In the rows, zero is written as 128.
Y: rows in 3 groups, each row roughly a mix of its group's directions
Y (155 x 16)
[[ 96 130 133 113 138 150 130 104 101  97 156  92  83 136 120 141]
 [136 119  93 122 134 132 133  71 165 137 140 152 122 136 150  97]
 [135 120 131 110 176 156 146 125 133 111 104 113 127 136 178 159]
 [140 107 116 167 105  96 145 133 141 144 149 133 111  87  91 110]
 [148 166 134 112 162 135 150 160 128  97 107 139 132 168 136 149]
 [106 101 150 156 158 116 106 107 140 118 137 165 148 151 135 166]
 [ 74 126 130 102 150 137 103 107  79 126 133 150 113 125 119 138]
 [138 133  60 106 139 120 137  92 130 135 124 149 120 147 130  99]
 [109 111 129 144 140 161 127 112 131 113 188 120  97 149 121 154]
 [125 118 133 132 162 153 143 155 115 116 120 144 126  73 100 163]
 [126 119  97 146  89  89 149 154 166 135 127 120 134 110  98 113]
 [153 111 123  94 127 120 144 128  91 116 107 146 115 110  92  82]
 [133 140 150 121  72 157 129 101 125  96 158 109 153 115 123 120]
 [145  77  98 151 110  98 173 141 132 126 109 118 123 112 120 126]
 [158 127 147 134 105 117 110 121 111 115  85 150 164 138 158  93]
 [149 122 120 122  93 134 126 164  81 138 116  98 111  95 145 144]
 [134  92 130  98 108 134  80 129 127 112 151 177 138 139 128 142]
 [145  97  79 113 152 117 133 106 137 149 126 155 138 111 163 104]
 [ 93 145 124 146 130 151 144 139 141  97 103 100 105 179 132 132]
 [134 165 162 148 128 179 170 130 116 103 119 119 127 108 126 128]
 [ 81 128 125 140 147 160 102 124 143 111 128 144 127 169 141 168]
 [105 146 133 147  87 114 111 125 130 151 159 142 125 121  85  89]
 [116  95 126 133 127 121 142 155 171 164 110 129 166 104 112 152]
 [172 150 151 162 107 110 120 155 128 139 136 171 144 116 114 112]
 [133 124  98 167 114 160 157 142 171 155 139  99 115 137 131 124]
 [134 122 116 160  84 113 119 142 124 147 111 154 115  76 134 104]
 [144 166 143 154 124 157 137 159 140 162 116  94 117 107 108 106]
 [ 99 147 153 170 105 137 144 142 117  84 112 104 154 116 119 135]
 [142 149 143 169 156 130 136 123 129 128  89 168 163 119 152 141]
 [150 159  90 144 134 133 144 135 135 156  88 156 103 126 152 103]
 [124 105 165 143 158 123 140  91 116 157 137 115 138  83 102 132]
 [133 129  95 137 180 118 143 138 109 141 141 133 119  82 116 161]
 [131 125 102 129 134  87 162 116 129  82 148 136 132 167 115 107]
 [110  96 128 123 126 172  83 142 140 142 143 117 130  94 158 143]
 [122 144 113 126 113 108 113 186 144 109 147 128 109 153  86 139]
 [111 146 183  88 107 133 130 128 113 100  94 117 138 144 142 125]
 [186 127 113 151 110 149 135 130 160 132 137 146 151 100 136 101]
 [147 114 149 137 112 134 142 162 163 135  80 128 170 116 109 129]
 [166 101 123 127 118 114 179 130  93 113 150 127 142 145 103 111]
 [148 124  94 105 100 120 123 146 141 105 143 133 121 182 165 129]
 [103 125 120 150  74  94  94 119 138 138 149 149 144 125 103 134]
 [ 95 116 149 108 121 113 142  92 102 105 170 125 108 122 129  93]
 [132 111  92 159 171 116 113 124 105 142 133 100 116  91 150 143]
 [102 129 192 117 120 136 108 114 118 132 136 106 121  96 159 143]
 [120  95 133 137  95 138 109 154 102  89 116 128 162 143 161 112]
 [ 77 107 141 127 156 147 120 160 152 140 126 129 120 133 123 176]
 [153 132 105 144 137  90 119 157 158 174 110 139 118 113 157 121]
 [158 160 173 126 155 112 123 115 133 136 156  88 136 158 129 123]
 [144 140 106 131 130 124 118 157 108 169  92 158 120  86 152 119]
 [139 152 166 100 139 118 111 126  86  90 108 150 132 104 109 121]
 [ 90 111 123 112 137 137 143 152 109  99  94  81 121 124 104 148]
 [111 150 116 126 125 146 133 149 122 148 113 115  73 117  78 109]
 [136 115 159 100 153 122 131 153 154 123 161 124 182 115 120 111]
 [190 135 163 119  93 106 118 137 156 139 124 126 135 122 124 108]
 [101 151 117 150 113 168 128  88 120 157 125 109 132 164 105 142]
 [114 113 110 132 171 128 144 131 109 136 154 130 119  79 111 171]
 [134 163 184 139 107 106 106 152 100 132 119 136 117  98 120 118]
 [125 162 143 108 161 111 119 152 154 110 121  95 171 149 141 141]
 [117 127 131 130 128 172 108 157  95 135 104 165  99 131 105 154]
 [134 112  95 118 132  69 136 139 124 133 118 154  97 149 160 125]
 [165 100 105 135 132  89 157 108 113 112 123 141 132 166  99 125]
 [114 136 147 130  97 166 152 110 116 101 151  92 162 118 109 145]
 [123 168 117 141 141 109 145 141 185 133 140 146 111 157 155 119]
 [139 108 150 110 117 133 108 103 155 101 155 122 188 119 142 133]
 [ 76 150 140 150 146 140 109 149 131 120 146 119 138 129 101 175]
 [149 107 135 100 148  62 106 145 141 108 128 136 119 111 140 113]
 [121 137  84  97 149  91 140 137 145 158 114 122 118 160 114 101]
 [118 118  79 112 123 144 124  99 161  79 137 125 127 149 111 140]
 [110 138 107 120 167  93 144 140 124 130  95 113  97 168 146 111]
 [ 73 147 151 128 128 117 102 120 150 134 107  93  97 128 117 108]
 [125 116 138 122 142 173 150 102 115 108 149  99 177 118 134 151]
 [100 126 157  94 122 179 127 106 134 105 118 102 101 104 130 127]
 [130  99 156  94 163 146 115 141 144 113 134  95 155  90 138 126]
 [151 130 173 149 143 130 134 123 127 168 123 126 127  86  85 136]
 [ 69 144 145 135 143 120 111 142 127  81 125 119 153 137 105 141]
 [150 121 157 114 164 127 146 140  83 119 115 172 124 127 159 124]
 [150 122 140 116 115 143 154  78 107  91 103 121 130 137  94 108]
 [154 118 111 132  85  94 152 154 103 128 160 151 135 135 105 108]
 [104 131 121 112 137 126 126 144 118 152 158 136 118  56 134 144]
 [140 109 121 158  94 153  84 128 145  99 149 147 127 111 139 160]
 [114 163 140 173 122 177 160 120 148 151 122 111 127 133 118 126]
 [143  91 133  97 145 145 102 125 112 129 168  98 108 114 122  91]
 [125 140 146 117  89 114 121 110 136 119 126 112 131 195 141 100]
 [135 142 126 152 112 150 167 122 106 110 108 137 117 100  80  96]
 [124 126 131  90 123 155 144 158 124 141 162  85 163 112 115 110]
 [ 97 146 123 131 127 106 151 137 171 120 145 135 103 129 185 130]
 [101  85 147 143 131 159  97 135 143 149 140 135 132  85 154 131]
 [101 122 130 146 159 129 119 113 111 118 154  90  89 163 124 159]
 [106 107  77 135 133 147 119 124 150 141 108 171 108 131 103 105]
 [151 114 147 128  76 129 157 117 113  95 139 126 157 136  95 108]
 [104 121 127  77 133 159 135 113 103 120 148 100 171 139 121 141]
 [122 116 117  94 104 106 129 140 146  92 158  80 131 156 126 113]
 [151 109 102 149 121 125 114 128 162 103 127 113 106 133 172 171]
 [101 163 114 101 139 182 129 109 123 132 134 128 142 156  95 116]
 [138  83 143 152 168  85 157 121 102 124 129 141 133 137 113 142]
 [155 189 152 102 138 112 129 124 133 142  91 139 118 116 140 110]
 [154 170 123 123 123 105 123 111 114 142 174 171 114 129 144 108]
 [152 138 125 102 139 145 127 114 124 124  88 150 146  81 167 108]
 [105 163 160 125 134 108 117  74 109 115 108 114 134 142  98 134]
 [107 141 163 119 116 131 108 104  62 145 118 130 139 130 137 153]
 [142 117  97 150 132  94 145 144 102 118 100  73 141 130 109 128]
 [184 145 148 115 130 104 135 144 163 136 124 122 140 116  91 102]
 [141 123 151 143 128 152 116 155 170  95 135 118 127  74 142 130]
 [ 69 109 135  82 112 123 137 129 112 126 127 163 138 134 107 140]
 [166 116 146 136 178 100 131 135 129 166  98 127 137 144 111 111]
 [126 137 125 159 139  93 126 143 152 161 128 135 117 176  88 142]
 [ 94 131 124 105 116  95 101 109 145 118 109 108 159 111  82 130]
 [122 120 164 125 130  97 155 149 138 153 119 104 167 106 119 167]
 [130 110 114  99 118 150 117 107 159 164 149 102  81 143 130 118]
 [141 113 137 156 123 124 142 166 175 155 153 131 163 127 124 157]
 [105 166  76 111 113 163 118 158 147 105 129 129 122 141 124 121]
 [121 110  83 136 170 124 155 129 121 135 142 109 117 101  99 162]
 [129 132  99 118 153 130  96 149 166 134  81 129 101 103 117 113]
 [119  76 118 134 103 141 133 147 112 140 143 154 136  89 103  99]
 [128 147  94 147 152 160 141  97 161 143 104 160 128 111 127 102]
 [134 133 113  94 144 122 107 141  90 124 113 191 123 145 144 133]
 [134 130 114 183 125 107  88 163 122 140 120 141 111 157 114 111]
 [121 105 130 165 146 114 173 150  96 117 118  92 133 140 141 153]
 [120 133 136 120  85 113 104 123 129 123 119 131 135 187 151  90]
 [108 114 161 146 169 144 129  92 117 150 126 133 140  89  97 139]
 [121 116 127 132 128 143 117 106 129 144 151  67  79 119 138 106]
 [174 129 151 149 105 146 148 106 121 101 127 139 131 116  80 109]
 [134  81  98  90 131  84 104 131 127 107 141 130 116 127 152 133]
 [ 87 157 128 139 137 119 104 103 146 152 128 141  77 139 143 104]
 [126 151 162 130 114 124 161 141 145  86 163 115 117  95 148 110]
 [136 133 108 108 124 157 156  96  73 130 115 138 123 122 164 111]
 [163 116 135 118 153 121 112 131 124 158 149 116 167 177 139 152]
 [137 150 159 145 120 120 144 138 136 128 168  68 110 127 115 149]
 [113 125 117 164 126 136  95 178 143 139 112 152 102 142  93 122]
 [133 125 158 137 100 108 123 102 113 133 186 103 140 126 163 129]
 [ 96 122 116  93 127 126 128 117 110 138 164 190 129 111 133 134]
 [118 122 200 126 107 134 128 128 114 107 102  95 143 123 124 140]
 [127  97 111 109 114 134 122 142 129 151 138 119  62 139  93 117]
 [131 107 129 154 161  85 113 151 127 157 106 166 133  99 127 136]
 [136 140 147 128 157 119 134 149 108 138 114 120 137  57 137 154]
 [112 130 115 104 152 160 123  89 130  92 143 157 140 168 134 143]
 [140 133 122 139 116 106 140 108  81 155  97 129 147 164  95 146]
 [110  96 166 132 113 163 108 139 165 139 109 161 153 116 135 135]
 [143 148 103  98 104 132 119 157 124  94 119 140 131 176 163 126]
 [137 127 137 138 125  78 123 182 125 131 155 104 142 130 127 164]
 [159 146 108 113 130 122 131 121 156 162  91 143 142  85 141 100]
 [ 74 126 131 125 160 184 111 109 132 122 111 129 127 122 108 137]
 [128 174 124 125 111 112 144 173 133 143 104 151 166 134 133 153]
 [139 120  94 138 131 115 133 130  91  97 116  65 129 133 146 116]
 [124 145 118  87 111 124 123 139 153 151  81 155 144 110 147  96]
 [140  81 147 123 150 116 145  83 112 138 142 116 161  98 142 126]
 [137  83 141 121 161 109 168 101 104 106 126 114 123 156 112 115]
 [129 123 156 128 128 101 142 156  85 103 148 120 134 124  75 144]
 [142 121  86 162 154 110 131 164 117 121 127  78 130 134 137 143]
 [147 126  81 103 106 146 155 151 138 117 132 137 150  84 128 104]
 [134 148  81 100 148 174 140 134 129 149 149 128 128 102  99 127]
 [ 94 148 108 139 170 159 132 119 133 129  84 147 103 154 132 125]
 [141 124 172 113 142  77 127 117  96 103 110 144 154 118 113 130]
 [140 120 148 102 139  82 133 129 106 102 165 120 140 172 123 146]
 [124 132 129 182 158 127 162 116 100 140 111 141 152 102 148 149]]
which group is each row in? (one row of each group first)
[110 158  94  92 137 150 122 117 131 125 159 156  83 135 137 114] : Q
[149 170 155 134 128 150 162 142 130  91 105 108 131  99 106 121] : K
[113 167 102 107 173  95 127 147 125 145 107 139 105 135 111 107] : H

[127 113 114 131 124 111  89 122 149 102  99 126 124 115 163 182] : K
[127 134 132 147 145  81 146 129 121  98 156 132 184 110 117 136] : H
[132 135 164 104 128 117  92 120  96 109 131 150 157 110  84 115] : K
[132 168 162 155 143 126 116 151 151 117  85 143 163 116 118 132] : H
[134 123 121 133 156  93 175 106 146 105 104 151 147 162 116 131] : K
[ 83  88 109 137 121 130 109 163 125 100  92 126 138 108 140 120] : H
[132 132 183 135 152 124 121  92 149 158  90 115 126 119 125 148] : Q
[135 129 124 165  83 133 116 106 121  90 126 153 137 134 124 174] : K
[126 148 175 153 152 100 111 102 116 148 114 118  99 152 107 146] : Q
[147 158 121 140 163 113  91 128 163 138 103 161 104 152 122 118] : K
[153 123 109 184 136  94 113 152  91 118 134 129 133 154 119 128] : Q
